Where one turn sends some rows of the set: a few examples, then the rows asked
pilo: [ -8  13  -8   3  -1  10 -15   3   0  -1  30  12 -11  -6 -14 -22  16 -27]
Dile: [ -2  24  17  13   8   6 -23  -1   9  -2  -8   3 -20   2 -18  -6  12  -7]
vum: [  0   5  13 -12 -13   8  15   6   5   6  35  -8   4  14  -5  24  24 -10]
boge: [ -1  35  14 -13  -8  16 -10  10 -28  -8  -1 -17  17  -1 -12   6  19   2]
raf: [ -4   9   6 -12  -4 -14   4  10   3 -21  -5   8 -29  -7 -20  -7   5  -2]
felu: [-14  19  18  11 -12   3 -15   5 -10  18  23 -12  13  -1 -13  13  42  -9]
Big: [ -1  12   5 -20 -29 -12  -4  36   8 -15   9 -19   0   7  -5  -4  18  -7]
tifi: [ 16  22 -20 -11  -3  -8 -19  11   2   8  31   5  -8  10 -20  15  -4  -7]
mapat: [ -1   1  10  12   4   6  10  19 -14  -7   9 -15  -9 -24 -19   9   2 -15]
kufe: [ -7  40  -2 -16  -7 -12  -1  -2   0  13  18   3 -22 -15   7  -5   7 -10]
Rame: [-13  16   1  -5 -50  10  -9  14  -1   1   6  -2  14   2 -12   6  24   6]
zemer: [ -1  14   8  -2 -38 -10  -7  26 -10  -8   8  -5 -25   3 -30   9  11  13]
gokor: [-15  25 -22  -8 -26 -10  -4  23 -14  -8   8   7   2 -24  -5   1  14   5]
kekef: [ 11   8   9  -8  -1   3 -18  21  -2   6   7   0  16   0   2  29  -1 -15]
Sivom: [ -9  42 -13  -3 -14  -8 -12  18  19  12  13  -4  -2  10 -19  22  28 -18]
fipes: [  0  33   1  -5  22  -2  -6  16  -2 -26  16   0 -17  -1 -11   8   1   2]
kega: [  1  28   9 -11   4  -9  -5  10 -16   5   9  22 -25 -18 -27  10  26   6]
tume: [  6  31  11  -3  -9 -11   2  -5   3  -9  16  -7 -10  -5 -48   5  12   8]
gasiz: [-30  -6  -1  -5  -6  -6   3  25  -2   5  -3  -1   6  14  -8  13  14 -10]
Gidem: [-25  30 -11 -21  -6  10   4   9 -15   4  -6 -14 -14  -4  -2  13  31  -5]
tafo: [-13   5   1   2 -20   1   2  15 -10  -4   6  -3 -27  -6 -25   2  33 -37]
gapor: [  7  14   3   8  -2  33 -20   5   5 -14  17   7   6 -13  -4  10  27  -2]
dil: [ 15  26  11  16 -32  -7   5  10  -9 -15  18  -3   7  12 -24  11  29  -2]
mon: [  1   3 -14 -18 -40   5   4  10   4   4  -4  11 -11  -3 -11   0   6 -13]
borim: [ -7  24   4 -13  -7  -2 -17  14 -21  18   9 -15 -15  -3   7  30  23   4]
Fekof: [  6  33  11  19   7  -4   0   4   2   6  36  -5  -4   1 -14  21  21   3]
Ret: [  5  12   5   1   4  -9  -9  22   2 -18  13  14   8  10  -4   5   4 -32]
peno: [  2  15   6 -24 -20   8 -18  -5 -22  -9  13  13  -4  12  -4 -11  18   7]
neka: [ -4  19  -3  25 -18  17  -3 -15  -3  -2  19  -9   6  10 -21  15   6  -9]
pabod: [-15  18 -15 -10 -13  29  -1  -3   1   4  10  -3  -5 -14 -26 -15  21 -12]

Fekof moves to raf
dil moves to tume
Now these:
kekef moves to pilo
Dile moves to gokor
neka moves to kega
felu moves to fipes
mapat moves to peno
gapor moves to kufe
tifi moves to tafo
borim moves to Ret

